Here are some points, one per row:
[ 1.65 -0.91  0.55  1.82  0.18 -1.09  2.07  1.11 -1.24  0.11  0.31 -1.22 -0.90
  1.75  0.18 -1.34 -1.50 -0.19  1.33  0.44  0.53 -0.26 -0.53 -0.14]
[-1.66 -1.06 -0.81 -0.48 -0.27  0.68  2.37 -1.34  0.41  0.21 -1.49 -0.04 -0.08
 -1.26  0.16 -0.82  0.59 -1.04  0.44 -0.47  0.20  0.62  0.17  0.14]
[-0.42 -0.29  0.64  0.69 -0.88 -2.14 -0.44 -0.43 -1.89 -0.40 -0.22 -1.38 -2.12
  1.42  0.43 -1.49 -0.26  2.09  0.84  0.24  1.35 -0.77 -0.70  0.71]
[-1.22  0.23  0.15  0.62  2.62 -1.17 -2.11 -1.60 -1.45  0.78  1.54  1.34  1.16
 -0.19  0.19  1.68  0.30  1.98  0.45 -1.43 -0.87 -1.37  0.72  2.09]
[ 0.57 -0.55 -0.20  0.47  0.44 -0.46  0.26  3.01  0.30  1.38  0.89  1.34  0.28
  0.76  0.55  0.29  0.74 -0.27 -0.61 -0.01  1.44 -0.01 -1.06 -0.24]
[ 0.37  1.71  1.36  0.41  1.60  0.33 -0.67 -0.57 -0.44 -0.76 -0.78  0.16  0.20
 -1.32  1.47  0.94 -1.20  1.41 -1.21 -1.50  2.19  0.66 -0.26  1.42]
[ 0.64  0.92 -0.66 -0.25  1.65  0.75  0.13  0.55 -0.27 -0.58  0.71 -0.19 -0.62
  1.04  0.43 -0.09  1.57  1.43 -1.44  1.17 -0.79 -0.21 -0.28  1.79]
[ 0.18 -0.23  0.24  1.42 -1.20 -0.58 -0.96  0.09 -1.80 -0.22 -0.72 -0.83 -0.59
 -0.96 -1.44  2.37  1.58  0.63  0.39 -0.18  1.47  2.58 -0.06  0.97]
[-0.17 -1.64  2.09 -2.16 -0.47 -1.00 -0.48 -0.39 -0.12  0.25  0.16 -0.54  0.70
  1.30  1.26  0.38 -0.39 -0.77 -0.08 -0.31 -0.99  0.42  0.02 -1.25]
[ 0.28  0.97 -0.94  0.84  0.55 -1.52  0.42  1.45  1.26 -1.16 -0.12  0.41  0.05
 -0.35 -0.20  0.00 -0.44  0.01  0.16  0.07 -1.39  0.50 -0.88 -1.69]
[ 1.36  0.55  0.67  0.66  0.14  0.25  1.06  0.24 -1.39  0.47  1.00  0.34 -0.29
 -0.82 -0.32 -2.30 -1.08 -0.21 -0.41 -1.05 -1.08  0.45  0.72 -0.06]
[-0.64  0.80 -1.14 -0.19 -0.29  0.46  0.04  2.14  0.71  1.35  0.72  0.62 -1.56
  0.98  0.70 -0.33  1.66  1.36 -0.33 -0.37 -0.75 -1.65  0.59 -0.39]
[ 0.14  1.79 -1.11  0.51  0.69 -0.65 -0.55 -1.27  1.48 -1.09 -0.28  0.62  0.79
  1.50  0.39  0.83  0.64 -2.34 -0.37  0.75  0.43  0.82 -0.23 -1.03]
[-1.36 -0.23  0.74 -0.09 -0.71  0.65 -1.98  0.92  0.67  1.33 -0.32  0.73  1.03
  0.81 -0.36 -0.09  2.73 -1.21 -0.98 -0.25  1.38 -0.14 -0.80 -0.86]
[ 1.84 -0.47 -0.87 -1.21  0.95  0.72  0.62  0.83 -0.19 -0.24  1.55  0.04 -0.54
 -0.91 -1.45  1.51 -0.40  1.27  0.86  0.28 -0.89 -1.87 -0.71 -0.07]
[ 0.94  0.70 -0.91  1.68 -1.65  0.82  0.76  1.29  0.68  0.22 -0.52  0.38  0.56
  0.56 -0.36  0.55  1.95  0.97  0.33 -0.20 -1.91 -0.81  1.13  0.52]
[-0.03 -1.42 -0.31 -1.32 -0.14  1.53 -0.67 -0.92  0.37 -0.68  1.82 -1.50  0.73
  0.30 -0.46  0.66  0.36  1.37  2.82 -0.71  0.64 -0.85 -0.01  0.02]
[ 0.29 -0.51  1.98  1.02  0.20  0.02 -0.09  0.10  1.79 -1.44 -1.22 -0.30 -0.20
 -1.56  0.98 -0.28 -0.81 -0.55  1.36 -1.11  1.23  0.13  0.40  2.21]
[ 0.74  0.64 -1.50 -1.73 -0.31  0.07 -0.82 -0.53 -0.55  0.34  0.32 -0.89  1.61
 -0.53 -0.77  1.28  0.73  0.60  0.08 -0.25 -0.07 -1.84  0.39  0.23]
[ 0.10 -2.02  1.04  0.36  0.04 -0.04  0.59 -0.18 -1.34 -1.73  1.55  0.31 -0.83
 -0.95 -0.32 -1.07 -0.41 -1.29 -1.17 -1.02 -0.12  0.62  1.49 -0.55]
[-1.34 -0.38  0.12 -0.62 -0.10  1.30  0.83 -1.00  1.05  1.18 -3.12  0.01  0.63
 -0.14 -1.39 -0.99 -0.77  0.73 -0.27 -1.43  0.64  0.78  0.21 -0.55]
[-0.35 -0.99  1.14  0.88 -1.08 -0.25  0.13 -0.74 -0.79 -0.95  0.73 -0.57  0.00
  0.18  0.99 -2.20 -0.57 -0.85  1.19 -1.60 -0.40 -0.04  0.75  0.42]
[-0.57  1.70 -0.43 -0.36  0.79  0.19  0.49 -0.76 -0.35  0.17 -2.64 -0.65  0.76
 -0.35  0.04  0.38 -0.60 -1.01 -1.25  2.15  0.92 -0.76  0.11 -1.20]
[-0.28 -1.46  0.20  0.39 -0.85 -0.13  0.97  0.30 -2.08 -1.63  0.76  0.69  0.07
 -1.02  1.41 -0.92 -0.76 -1.55 -0.45 -0.90 -0.77  0.16  1.55  0.13]
[-0.64 -0.13  1.50 -1.77 -1.61 -0.04  0.65 -1.66  0.69  0.07  1.67  0.10 -0.06
  0.60 -0.63  0.34 -1.02  0.97 -0.19  1.80 -0.24 -1.13 -1.91  0.81]
[ 1.10 -0.36 -1.76 -1.43  0.24  0.66  0.28  1.60 -0.62  0.32  1.15 -0.65 -0.06
 -1.06 -1.25  0.91 -0.54  1.19  1.11  0.11 -1.02 -1.01 -0.32  0.87]
[-1.30 -0.30 -0.23 -0.67 -0.03  1.37  1.06 -1.42  0.30  1.68 -1.96  1.32 -0.06
 -0.48 -2.10  0.56 -0.56 -1.44  1.88 -0.85  0.05  0.15 -1.05  0.76]
[ 1.16  1.02 -0.65  0.77  0.83  0.03 -0.54 -0.04  1.32 -0.11  0.00  0.50 -1.67
 -0.64  0.31  0.11 -0.08 -0.63  0.33  0.70 -0.90  1.23 -1.69 -1.54]
[ 0.66  0.05 -0.35  0.32 -1.57  0.46 -0.21 -0.22 -1.47 -0.49  1.16  0.99  1.28
 -0.46 -0.88 -0.96 -1.97 -0.43  0.41 -0.81 -0.71 -0.20 -0.02  1.32]
[ 0.31 -1.15  0.93 -0.58 -1.89 -1.14  0.33 -1.68 -0.17  1.36 -0.46 -0.33 -0.76
  1.73  0.61  1.43  0.45 -0.49 -0.45  0.12 -0.21 -0.01 -0.35  0.28]
[ 0.14  0.64 -1.29 -0.17 -0.75 -1.77 -2.67 -0.03  2.10 -0.61  0.29  0.55 -0.34
 -0.39  1.01 -0.01 -0.13 -0.07  1.33 -0.06 -0.43  2.09  0.46 -1.45]
[ 0.82 -0.38  0.27  0.23 -0.83  1.17 -1.44 -0.58 -0.50 -0.48 -0.13  0.15 -2.07
 -0.17 -0.24 -1.24 -1.82 -0.08 -1.61 -0.58  0.84  0.32  1.33  0.59]
[-1.33  0.46  1.54 -1.35 -0.85 -1.19  0.62 -1.16  0.18  0.88 -0.07 -1.35  0.39
  1.04  0.57 -0.38  0.50 -1.12 -1.44  1.65 -0.39 -0.98 -0.35  0.68]
[ 0.13  0.11  0.76 -0.65  2.13  1.67  0.28  0.63 -1.08 -0.43 -0.10  1.11 -0.14
  1.30  0.59  0.52  1.73  1.42 -0.60  0.75 -0.80 -0.34  0.55  0.09]
[-0.81 -0.16 -1.22  0.70 -0.09 -0.15 -1.66  0.68  1.76 -1.25 -1.15 -0.10  0.21
  0.14  0.78  0.67 -1.39  0.99 -0.89 -0.13  0.03  0.94 -0.32 -1.86]
[ 1.32  0.91  0.81 -0.55  0.64  2.89  1.14  2.68  0.34  0.33 -0.29 -0.06 -0.08
  0.30 -0.54 -0.86  0.70  0.07  0.47  0.63 -2.58 -0.39  0.83  0.26]
[-1.26  2.11 -0.73 -0.62  0.68 -1.88 -0.65  0.01 -0.38  1.05 -0.72 -1.16  0.05
 -0.96 -0.11  0.17 -0.12 -1.34  0.09  1.30  0.55  1.09  1.22 -1.90]
[-1.32 -1.13 -0.74  1.00 -1.10  0.06  0.01  1.54  0.71 -0.62  2.06  0.24  0.45
 -0.42  1.58  0.38  1.61  0.15 -1.52  0.07  1.85 -0.03 -1.81 -0.39]
[-0.25 -1.63  0.03  0.79  1.06  0.91  1.05 -1.44  1.49  0.97 -2.31  0.85  1.01
 -0.03 -1.55 -0.44 -1.02 -0.35 -0.34  0.67  0.80  0.74  0.14  0.34]
[ 0.24  2.11 -0.91  0.59  1.22 -1.80 -0.22 -1.20  0.50  0.42  0.24 -1.05  1.00
 -0.70 -0.24 -0.13  0.01 -1.43 -0.25  2.32  0.76  0.37  0.58 -1.46]
These points spread out most along one direction. Take the direction at right angles to it along which they spread out most. Go by this last direction. For each point below, how far along it does it lie, from 0 to 99? The average is 50, and the first point in the table lies past the average. One standard deviation of the points above along it is 16.
[ 0.64  0.92 -0.66 -0.25  1.65  0.75  0.13  0.55 -0.27 -0.58  0.71 -0.19 -0.62
  1.04  0.43 -0.09  1.57  1.43 -1.44  1.17 -0.79 -0.21 -0.28  1.79] 28
[ 1.84 -0.47 -0.87 -1.21  0.95  0.72  0.62  0.83 -0.19 -0.24  1.55  0.04 -0.54
 -0.91 -1.45  1.51 -0.40  1.27  0.86  0.28 -0.89 -1.87 -0.71 -0.07] 31
[ 0.24  2.11 -0.91  0.59  1.22 -1.80 -0.22 -1.20  0.50  0.42  0.24 -1.05  1.00
 -0.70 -0.24 -0.13  0.01 -1.43 -0.25  2.32  0.76  0.37  0.58 -1.46] 39
[-1.30 -0.30 -0.23 -0.67 -0.03  1.37  1.06 -1.42  0.30  1.68 -1.96  1.32 -0.06
 -0.48 -2.10  0.56 -0.56 -1.44  1.88 -0.85  0.05  0.15 -1.05  0.76] 62
[-1.34 -0.38  0.12 -0.62 -0.10  1.30  0.83 -1.00  1.05  1.18 -3.12  0.01  0.63
 -0.14 -1.39 -0.99 -0.77  0.73 -0.27 -1.43  0.64  0.78  0.21 -0.55] 65
[ 1.32  0.91  0.81 -0.55  0.64  2.89  1.14  2.68  0.34  0.33 -0.29 -0.06 -0.08
  0.30 -0.54 -0.86  0.70  0.07  0.47  0.63 -2.58 -0.39  0.83  0.26] 33
[-1.26  2.11 -0.73 -0.62  0.68 -1.88 -0.65  0.01 -0.38  1.05 -0.72 -1.16  0.05
 -0.96 -0.11  0.17 -0.12 -1.34  0.09  1.30  0.55  1.09  1.22 -1.90] 42
[-0.42 -0.29  0.64  0.69 -0.88 -2.14 -0.44 -0.43 -1.89 -0.40 -0.22 -1.38 -2.12
  1.42  0.43 -1.49 -0.26  2.09  0.84  0.24  1.35 -0.77 -0.70  0.71] 65
[-0.35 -0.99  1.14  0.88 -1.08 -0.25  0.13 -0.74 -0.79 -0.95  0.73 -0.57  0.00
  0.18  0.99 -2.20 -0.57 -0.85  1.19 -1.60 -0.40 -0.04  0.75  0.42] 81
[ 0.66  0.05 -0.35  0.32 -1.57  0.46 -0.21 -0.22 -1.47 -0.49  1.16  0.99  1.28
 -0.46 -0.88 -0.96 -1.97 -0.43  0.41 -0.81 -0.71 -0.20 -0.02  1.32] 67
[ 0.18 -0.23  0.24  1.42 -1.20 -0.58 -0.96  0.09 -1.80 -0.22 -0.72 -0.83 -0.59
 -0.96 -1.44  2.37  1.58  0.63  0.39 -0.18  1.47  2.58 -0.06  0.97] 54
[ 0.82 -0.38  0.27  0.23 -0.83  1.17 -1.44 -0.58 -0.50 -0.48 -0.13  0.15 -2.07
 -0.17 -0.24 -1.24 -1.82 -0.08 -1.61 -0.58  0.84  0.32  1.33  0.59] 71
